In the rows, zero is written as 128.
Each path below is one point turned by a fixed rotation once a step. After each direction that follows a path, write how fast that rotation turns it, in deg/step (0 if it stays still).
Each turn is a multiple of 5 degrees from 10 to 175, or 0.
Each row of a path follows its step; steps can be skipped.
path 1
step 1: [126 128 134 131 125 127 137 134 127 132 121 120 122 135 125 134 126 135
 124 119 130 121 126 127 129 122 139 124 125 127 125 128 125 139 138 126
 128 131 118 126 112 134 123 130]
step 2: [132 124 130 117 126 132 124 132 124 127 117 131 122 131 137 119 119 128
 121 122 135 132 123 130 134 135 122 130 128 131 128 132 133 134 126 130
 135 131 127 134 110 135 123 129]
step 5: [123 129 122 126 141 130 127 115 120 121 125 129 128 128 131 131 142 124
 130 135 131 122 120 124 129 121 127 126 131 121 139 130 128 128 130 136
 128 122 118 133 132 134 119 127]
step 7: [127 121 122 121 126 133 136 134 135 128 124 132 123 126 131 127 127 127
 134 132 132 120 124 136 124 129 131 129 118 121 146 129 127 132 129 133
 130 122 120 134 140 123 125 135]
step 8: [122 126 124 129 128 133 141 123 133 130 129 121 128 131 124 138 123 135
 131 129 140 128 137 128 125 138 128 130 119 126 130 129 127 121 143 132
 135 128 127 132 122 123 132 135]
step 9: [114 119 125 121 131 138 127 134 136 129 129 120 118 128 125 118 122 130
 129 131 127 135 123 130 128 129 134 125 122 125 129 127 134 126 128 125
 127 126 131 131 120 122 120 144]
step 10: [120 131 124 130 134 123 141 128 118 129 128 117 129 136 125 124 130 137
 130 132 128 135 129 136 127 131 122 125 123 131 131 133 134 140 131 130
 124 136 133 130 115 120 125 127]
step 12: [118 137 134 119 128 131 132 125 123 131 119 129 134 130 132 124 133 138
 130 137 120 125 130 119 123 128 113 129 132 133 135 125 127 136 124 126
 128 125 120 123 120 128 124 125]
step 13: [124 122 130 130 124 132 122 120 118 128 117 125 124 125 131 132 131 128
 129 137 131 135 138 128 134 133 128 136 130 134 127 128 125 123 117 132
 131 127 113 116 129 124 122 124]
step 18: [125 118 122 124 137 130 127 129 131 129 123 121 117 142 130 131 127 129
 129 138 140 130 122 130 134 125 130 126 133 129 129 120 121 132 129 123
 125 131 126 138 121 139 131 131]
Directions:
[128 129 125 127 128 130 126 127 127 126 129 131 130 124 130 127 131 129
 127 128 128 126 130 129 127 127 131 131 130 129 127 130 126 128 127 130
 127 127 127 127 126 127 130 127] : 40
[129 125 126 130 125 129 132 129 129 132 129 128 127 125 128 129 128 127
 129 127 129 127 129 129 129 124 126 129 129 126 128 129 129 126 130 129
 128 126 128 129 127 127 129 130] : 45
path 2
step 1: [121 128 125 129 121 123 125 125 136 127 123 128 130 135 130 127 122 127
 123 121 131 138 134 126 131 126 118 130 130 129 126 130 118 134 130 125
 131 140 125 124 130 125 130 122]
step 4: [126 128 124 129 123 133 129 121 140 120 122 122 126 131 136 130 126 129
 124 122 134 127 126 129 136 120 129 132 129 131 126 128 122 129 127 132
 141 130 119 131 131 126 130 124]
step 5: [126 124 123 129 118 132 131 116 128 125 123 120 129 135 127 130 137 125
 130 124 125 126 133 126 114 126 120 127 133 133 124 130 127 132 119 129
 128 128 128 133 127 125 123 125]
step 6: [131 132 129 133 120 127 135 123 132 127 126 124 131 129 133 130 127 128
 135 123 126 132 124 134 127 122 126 138 125 135 120 137 118 129 135 136
 129 124 123 128 134 134 130 126]
step 8: [133 125 126 122 120 134 130 119 131 128 119 123 130 127 130 128 127 121
 139 126 123 127 127 132 125 128 121 139 139 131 130 132 126 128 135 129
 124 124 126 133 130 122 124 127]
step 10: [123 123 125 127 123 123 125 124 138 122 118 117 124 130 131 132 127 123
 130 128 127 126 120 127 129 130 128 131 132 133 130 123 127 123 134 128
 138 122 122 135 129 129 119 127]
step 11: [127 123 132 123 118 120 126 119 129 130 117 126 123 132 130 130 135 126
 137 124 125 123 131 129 125 123 117 132 133 131 129 132 125 124 123 125
 126 132 134 130 131 130 135 130]
step 14: [127 122 123 121 125 128 128 128 134 128 119 129 125 127 136 126 123 123
 133 130 123 121 129 133 129 125 114 128 133 127 136 136 125 126 133 128
 127 135 121 129 132 128 134 123]
step 15: [116 124 122 128 116 121 136 125 126 130 122 130 134 134 119 127 128 125
 125 133 120 123 133 123 130 126 126 128 125 129 126 134 128 129 134 126
 134 128 123 136 128 133 129 129]
step 17: [128 125 119 125 117 126 131 125 129 128 121 130 124 134 130 128 129 127
 125 123 125 117 132 123 122 121 120 124 129 129 128 134 132 130 119 132
 134 137 124 131 132 134 132 124]
Directions:
[128 129 128 129 131 129 129 128 128 129 129 128 125 127 131 130 128 129
 128 130 129 127 128 128 129 123 127 126 126 126 129 128 124 126 126 127
 129 129 127 129 129 127 132 127] : 145
[128 127 127 128 126 129 129 129 123 128 129 130 127 127 129 130 127 127
 129 129 125 130 130 132 128 127 129 126 127 131 127 133 129 128 127 128
 126 127 127 130 127 129 129 130] : 120
[129 125 127 128 129 127 130 130 129 126 132 126 128 124 132 129 128 129
 129 129 130 127 127 130 129 130 126 131 129 127 127 128 129 129 130 128
 128 127 126 128 129 128 127 127] : 175
[129 128 129 126 128 130 129 126 126 130 130 128 131 129 127 128 130 126
 131 130 128 125 127 127 127 129 125 127 129 127 129 131 130 129 127 131
 128 128 130 128 129 129 130 125] : 120
[125 127 128 129 128 130 131 129 126 128 127 123 132 128 126 127 129 129
 127 128 127 127 128 128 127 127 129 128 128 125 126 129 125 127 129 128
 124 127 129 127 127 128 129 130] : 110
[126 128 127 128 128 129 129 128 130 130 131 129 129 127 128 129 128 129
 127 125 124 129 127 128 128 126 127 130 128 129 129 129 128 129 124 129
 130 126 127 124 124 125 127 128] : 20
